One turning vector, and how many steps it has turned
The counts run from 0 to 493.
-17,10,-10,-7,7,16,12,-12,-2,10,-4,-11,-2,11,9,-19,-21,-9,6,-3,2,7,5,21,-12,17,0,-21,-6,-8,16,6,-7,-15,6,7,12,-2,9,2,3,-3,-2,-23,-7,-2,-20,-3,-27,26,11,-10,10,12,27,-16,6,4,-7,7,-7,-7,5,11,-7,-5,1,-3 => 51
9,20,12,-8,20,10,8,1,-11,-1,7,-3,5,1,5,-24,-11,-1,21,3,16,-10,-19,17,1,14,10,-18,4,-20,20,5,12,-18,2,6,10,-2,5,4,22,-6,-14,-35,-6,-6,-5,-16,-19,17,-1,-10,5,13,8,0,-7,5,7,-1,7,-6,16,10,-4,4,-2,5 => 355
-14,19,1,3,3,7,6,-19,-11,17,-2,-6,-7,6,7,-3,-10,-4,2,3,11,22,-1,23,0,17,-9,-19,-10,-2,8,10,2,-19,8,20,5,8,1,2,5,-9,-1,-28,-14,-9,-18,7,-19,27,14,-2,11,7,33,-8,-8,17,-1,11,1,-12,-1,7,-2,-8,-1,1 => 422
0,4,-12,-13,7,11,4,11,-6,-7,2,-7,-7,22,-2,-17,-10,-11,13,-14,26,-1,-8,9,2,20,8,-36,1,1,23,9,1,-15,0,13,7,-3,4,6,1,-7,8,-30,-11,-13,-12,-21,-11,26,9,-8,1,-4,14,7,1,20,-1,-7,-5,2,4,5,-1,2,-4,-4 => 372
-19,11,-5,-7,0,13,20,-17,6,-9,-2,-6,-10,19,26,-5,-9,-3,19,-6,5,28,-7,19,-5,22,-5,-19,0,-11,9,0,4,-4,-13,13,8,-1,1,4,10,1,-1,-38,-6,-10,-10,-13,-6,5,4,-5,-2,14,22,-6,-3,8,-3,-2,-10,-7,8,-3,-10,-7,-7,-10 => 31
-5,8,4,-12,2,4,2,-2,-12,9,2,-1,-5,18,4,-15,-11,2,10,-4,28,1,-5,22,-5,-6,11,-25,-10,-11,34,11,-21,-11,6,13,0,-4,-15,-6,3,1,6,-30,-12,-14,-3,-2,-15,6,9,-9,-6,22,29,3,1,2,-10,1,6,-6,9,4,-18,-2,-14,7 => 128
-10,5,-4,-9,2,6,14,-3,6,-16,0,-16,-14,23,9,-18,-21,2,9,-4,21,-2,-2,8,1,11,4,-37,-4,-2,21,8,2,-11,-7,9,8,-8,3,-5,1,3,7,-36,-22,5,-16,-22,-9,15,6,-5,1,14,16,8,-7,13,1,-2,-10,10,9,-2,3,1,3,-5 => 481
-8,21,-6,-17,9,1,5,-1,3,-17,1,-6,3,22,6,-18,-12,-11,10,-7,28,4,-9,19,-3,13,7,-29,-1,0,25,11,0,-16,-4,10,15,-18,-1,-3,-3,-4,5,-29,-11,0,-16,-7,-15,11,-6,-3,5,15,19,-1,-12,7,5,0,-3,2,16,6,3,6,-1,-1 => 108
-2,6,10,-5,11,11,3,-3,-13,2,-3,-6,-3,7,-6,-24,-15,3,12,4,15,-20,-8,19,-5,-1,2,-30,-7,-7,30,19,3,-20,1,11,5,-3,0,-10,-2,-7,15,-28,-18,-2,-11,-9,-21,28,11,-5,-3,15,21,-2,-5,7,-1,10,0,1,7,6,-5,-7,4,1 => 233
-20,6,2,-6,9,24,22,-12,-9,0,-7,-7,-11,2,13,-11,-24,-11,7,-4,9,9,1,18,0,4,-4,-27,-9,2,15,16,2,-3,8,7,6,12,-2,8,13,-5,4,-23,-3,-5,-12,7,-22,23,25,-1,-7,5,24,7,-3,1,-14,3,-7,-7,-3,12,-2,-4,-10,4 => 312
3,20,-5,-10,-5,13,4,-2,-5,6,-7,-7,-6,15,5,-18,-11,-4,5,-7,24,-15,-13,22,-19,13,-2,-25,-5,-2,19,4,3,-21,13,4,23,-7,-6,7,1,-11,10,-20,-11,-20,6,-23,3,20,7,-7,1,8,9,9,5,16,-12,7,9,-12,14,3,-8,-2,-9,-4 => 251
-17,17,-9,0,-4,13,6,-12,-7,19,-7,-6,-5,16,9,-15,-23,4,-1,-3,15,6,7,26,-12,15,-10,-15,-10,3,10,6,-6,-18,14,10,9,-3,9,0,-6,-3,4,-28,-15,-3,-11,-10,-12,18,10,-15,13,11,25,-13,-9,19,1,5,2,-9,7,7,-6,-4,-2,-7 => 425
-4,17,-6,2,11,29,8,-14,-15,7,-4,-2,-5,6,7,-13,-7,11,11,-1,7,22,-11,23,-5,14,-9,-14,-12,-15,-9,8,17,-16,0,1,11,-4,4,12,9,-13,0,-30,-2,-2,-11,-6,-9,14,6,-8,7,8,20,10,-19,20,-3,4,2,-18,4,5,-6,-3,-13,-2 => 438
-7,21,-3,-12,5,12,0,-7,0,0,0,-10,4,11,7,-11,-12,-8,10,5,9,-1,-16,23,-11,13,1,-24,0,-13,19,16,-1,-28,6,1,20,-7,1,5,1,-7,0,-26,-1,-14,-7,-18,-14,29,4,-7,10,9,13,-10,9,7,1,9,5,-16,7,6,-12,1,-5,-14 => 247
-2,17,-19,-16,-1,16,6,1,0,-6,2,0,-6,20,2,0,-10,-6,-1,-15,24,9,-14,15,-9,19,1,-30,-8,-6,22,4,7,-17,-2,15,20,-9,-6,0,-5,-14,10,-19,-7,-5,-14,-22,-1,21,-1,-11,7,13,14,4,-14,11,-1,3,6,-2,25,5,-9,5,-11,-9 => 2
-6,17,15,11,4,16,24,-21,-17,13,-5,-6,-15,3,15,-4,-8,1,4,0,12,20,-11,25,-3,6,-7,-15,-5,-9,10,20,2,-14,14,16,2,11,-2,4,19,-7,2,-27,-14,-10,3,0,-12,15,14,-11,-3,4,24,1,-2,14,-11,3,5,-13,2,3,-7,-8,-15,0 => 419
2,20,-13,-14,2,11,1,0,-3,-9,1,0,-4,24,11,-6,-6,0,-2,-10,22,14,-14,11,-3,20,8,-32,0,-11,13,6,8,-17,-3,11,17,-6,-2,-1,7,-9,-7,-31,-9,-3,-14,-31,4,19,-3,-11,13,14,12,5,-3,15,-5,0,5,-7,20,-2,-7,7,-10,-7 => 1
2,19,4,-7,4,13,9,-4,-7,-2,1,-9,-10,13,-5,-15,-9,-6,7,-3,20,1,-19,18,-14,23,3,-25,-2,-1,16,-2,22,-16,0,12,21,-3,4,4,-4,-11,3,-26,-15,-8,-2,-22,-6,27,5,-3,7,5,6,16,-15,21,5,-3,-6,-3,12,4,9,3,4,11 => 89
1,8,-15,-11,21,31,13,0,-18,-2,-1,-4,-2,5,7,-20,-9,-7,16,-11,15,11,-6,17,0,12,4,-17,-1,-8,16,8,2,-7,6,4,4,2,9,5,12,-14,-1,-17,8,2,-13,2,-24,13,10,-13,-4,2,22,8,-24,3,-2,-7,-8,-13,19,13,-3,6,-11,4 => 188
7,12,3,-8,10,19,15,-5,-12,-11,0,1,-2,13,7,-15,-9,-2,25,-8,18,4,-23,23,-4,-5,6,-18,-2,-21,32,17,-3,-10,-6,9,3,-8,-11,3,9,-9,12,-31,-1,-9,7,-4,-12,3,1,-3,-15,12,18,7,-13,5,-2,-2,0,-4,14,12,-16,3,-12,6 => 113
-7,9,4,-2,1,8,11,-6,-9,-7,-9,-5,-4,12,-1,-24,-21,1,9,9,7,-18,-4,20,-8,3,1,-26,-4,-2,26,21,0,-22,2,4,14,-3,0,-15,2,3,13,-33,-18,7,-8,-16,-18,30,10,-5,-2,11,11,-6,-2,9,0,6,2,-4,2,4,-2,-4,-1,-10 => 232
-6,9,-1,-6,7,10,9,1,5,-3,6,-9,-6,15,4,-7,-16,-11,16,-12,19,12,-11,14,11,19,4,-38,5,-3,25,6,7,-21,1,17,7,-1,5,12,1,-11,4,-32,-14,-1,-11,-16,-22,19,12,2,0,9,10,-3,-10,15,10,3,-7,7,1,6,4,8,5,-6 => 104
-6,16,6,-5,7,16,24,-17,-5,4,-8,-11,-15,7,15,-11,-19,-11,3,-10,14,-5,-1,24,-13,3,-3,-18,-10,5,34,3,-7,1,-3,15,3,6,-10,8,0,7,13,-23,-20,-16,-1,-3,-7,16,16,-11,-5,18,26,0,-2,7,-17,4,-4,0,3,15,-5,-13,-7,5 => 40
-8,16,-8,-5,6,19,10,-3,-19,4,-8,-1,-11,10,11,-18,-18,0,6,-8,8,3,-6,13,-12,30,-1,-13,1,5,7,2,6,-2,3,2,13,8,9,3,11,-2,-6,-35,-12,-14,-11,-18,-7,31,13,-11,12,-7,16,5,-3,19,-10,-1,3,-16,-1,17,2,0,-5,3 => 175
-14,2,5,-10,10,18,13,-12,-8,1,-4,-4,-5,10,8,-9,5,-1,15,0,19,13,-9,16,2,2,-2,-31,0,-8,23,7,-10,-9,-4,17,1,10,-2,-3,13,-1,4,-28,1,-8,-11,7,-22,5,15,-4,-21,17,34,-2,2,-3,-3,1,4,-14,4,3,-20,2,-9,-1 => 400
2,13,0,3,12,20,14,6,-16,11,0,3,-13,8,12,-8,-22,-1,2,-13,18,4,-1,16,2,18,9,-13,2,-12,11,8,7,-6,6,6,-1,10,4,5,14,-6,-3,-39,-24,3,-4,-22,-1,14,11,-17,14,4,10,6,-10,21,-11,1,0,-4,4,10,1,3,-10,7 => 178
-4,19,17,7,14,16,14,-13,-6,10,7,-7,-9,8,18,-12,-14,3,11,11,10,19,-8,36,-6,8,-3,-20,-15,-23,11,18,12,-16,9,7,12,1,6,3,5,-17,-2,-17,0,-3,-6,-7,-19,23,5,4,7,9,16,11,-14,4,-5,1,-10,-17,7,0,-5,-12,-12,3 => 332
-9,5,6,-5,13,1,8,1,2,-12,0,-12,-13,21,14,-21,-21,8,15,-4,23,3,-5,8,4,10,11,-33,-2,-8,13,9,2,-5,-9,12,3,-3,3,-8,12,3,-6,-45,-18,3,-16,-19,-13,11,2,-4,2,17,20,9,-7,7,-3,-5,-10,6,8,-1,4,3,3,4 => 480
-4,24,-7,-5,6,18,13,-5,-4,0,-4,1,-6,16,13,-10,6,2,5,-6,33,17,-16,17,-2,13,0,-22,-5,-13,12,0,7,-12,-1,8,10,-4,-5,2,8,-4,-6,-28,-9,-6,-6,-8,4,-6,0,-10,-7,23,21,11,-18,16,2,0,12,-13,22,-6,-9,9,-12,-1 => 272
-11,2,-4,-17,-2,11,8,-13,-7,-1,-11,-14,-13,17,-1,-14,-5,-6,5,-6,27,1,-9,10,-10,1,-4,-36,-11,-2,19,14,-12,-18,6,17,10,-3,-9,-5,8,-6,7,-21,-5,-8,-11,4,-16,12,14,-7,-15,10,35,15,4,1,-17,2,1,-6,12,2,-18,1,-12,-2 => 131
-7,18,-9,1,6,32,11,-8,-11,5,-3,4,-9,8,18,-12,-18,2,12,-2,4,18,-9,26,-6,19,-6,-11,-4,-16,-6,10,16,-14,5,-4,13,-4,7,10,5,-9,4,-32,-1,0,-7,-15,-7,19,9,-6,9,3,5,3,-13,19,-3,4,0,-21,7,10,-4,1,-13,-5 => 439
1,5,7,-1,14,10,7,1,-12,-6,5,-5,-8,10,-1,-15,-8,1,21,-3,24,15,-13,9,17,18,8,-33,6,-9,19,16,2,-16,4,12,-1,-1,5,1,19,-14,-2,-42,-9,-4,-8,-10,-24,15,9,-2,-9,-2,13,11,-10,8,3,-3,-5,-5,0,8,1,11,0,7 => 102
-14,17,-10,-4,6,26,12,-10,-14,1,-9,-1,-6,7,6,-23,-10,-2,11,6,1,-2,3,25,-14,12,-7,-23,-13,-6,4,9,13,-13,7,-4,16,1,11,2,0,-4,0,-19,-2,-8,-10,-3,-12,36,19,-3,3,1,16,4,-10,17,-2,5,-10,-20,-1,5,1,-3,-5,-4 => 66
-7,12,0,-7,0,12,17,-1,-8,-3,-3,7,-14,19,14,-6,-5,1,12,-14,20,14,-17,15,0,25,5,-22,-2,-6,18,12,3,6,7,13,10,4,-3,3,18,-10,-4,-37,-2,-11,0,-14,-2,12,13,1,-4,-7,13,13,-4,7,-13,-10,-1,-20,6,-2,-6,2,-27,-4 => 12
-7,4,7,-5,2,5,-1,2,-6,0,3,10,-9,17,5,-11,-18,2,9,-5,12,12,-11,18,-5,0,14,-28,-5,-22,25,20,-10,-14,-11,13,0,-3,-14,-11,-2,2,5,-37,-13,-6,-13,-15,-12,22,8,-2,6,16,22,-7,2,13,-10,6,3,-8,1,6,-18,1,-8,-4 => 125
-8,13,13,-3,11,20,16,-14,-11,12,-6,-1,-18,0,7,-6,-4,5,2,6,16,-3,-13,17,-8,5,-11,-25,-8,-7,18,7,10,-11,-4,16,6,12,-12,-7,12,-4,5,-28,-12,-8,-9,-9,-4,10,16,-4,-6,26,24,10,-1,8,-16,12,14,-12,12,1,-19,-11,-6,8 => 147
-5,4,8,-7,17,18,17,-5,-11,-8,3,-4,-15,9,13,-18,-8,1,17,5,14,15,-6,14,-3,2,13,-27,-12,-14,26,7,-3,2,-10,2,2,9,-2,0,4,8,-8,-23,-2,-12,-4,0,-13,21,20,-3,-17,5,23,16,-8,2,-7,-4,-10,-12,-3,9,-4,7,-6,13 => 204
-5,12,0,5,-1,31,21,-14,-1,3,-2,-15,-17,7,18,-12,-16,-1,10,4,4,15,-10,22,-11,16,-11,-23,-16,-12,3,10,15,-17,7,1,16,2,3,11,-1,-13,3,-14,-3,-4,-2,-17,-9,20,12,-3,-3,5,5,16,-6,6,-10,1,-15,-13,11,-1,-5,-7,-7,-3 => 330
5,5,-3,-4,11,9,6,10,-7,-2,8,-3,-8,21,-1,-9,-6,-2,11,-12,30,10,-14,16,0,11,18,-30,2,-20,20,11,2,-15,4,16,1,-6,-5,-1,8,-11,1,-35,-20,-6,-5,-21,-4,9,0,-12,-2,12,16,10,-7,17,-5,-6,-4,2,10,1,-8,4,-7,1 => 374
-7,14,-4,-9,12,16,17,-12,-15,-7,-1,-4,-12,10,18,-8,-8,0,4,-3,16,26,-6,13,1,7,8,-18,-7,-12,31,11,-13,-1,-9,7,-2,11,-6,-6,6,11,-4,-33,-10,-1,-14,-1,-8,9,1,-15,-14,12,39,2,-10,7,-5,1,4,-8,4,18,-12,12,-8,6 => 291
1,11,-10,-16,-4,20,14,-2,-2,-17,-3,-5,0,17,1,-16,-14,-6,16,-10,13,-1,-18,15,-14,12,6,-25,-2,-14,30,11,1,-14,-13,3,10,-15,-5,-3,-2,1,10,-31,-8,-1,-9,-20,-4,13,1,-8,-9,11,12,4,-8,10,1,0,1,2,12,13,-9,9,-2,-9 => 111
-11,5,-1,-9,3,22,13,-3,-6,-8,1,-1,-15,8,2,-17,-25,3,21,-1,6,4,-6,14,5,21,-1,-29,-7,0,37,5,8,0,-3,11,3,7,5,0,-4,-4,8,-28,-4,-4,-7,-7,-27,28,20,9,-5,-4,9,5,-15,6,2,-3,-13,-5,-4,13,3,-1,-4,-2 => 474
4,21,-6,-7,8,21,13,0,-13,-17,-4,1,-7,12,7,-6,-8,-4,13,2,6,8,-19,15,8,16,7,-26,-11,-11,25,23,7,-13,-8,1,5,-4,-3,-2,0,-2,6,-24,-11,-4,-7,-8,0,35,12,-4,-11,-2,13,6,-11,13,6,9,-3,-11,3,4,6,7,-6,-17 => 364
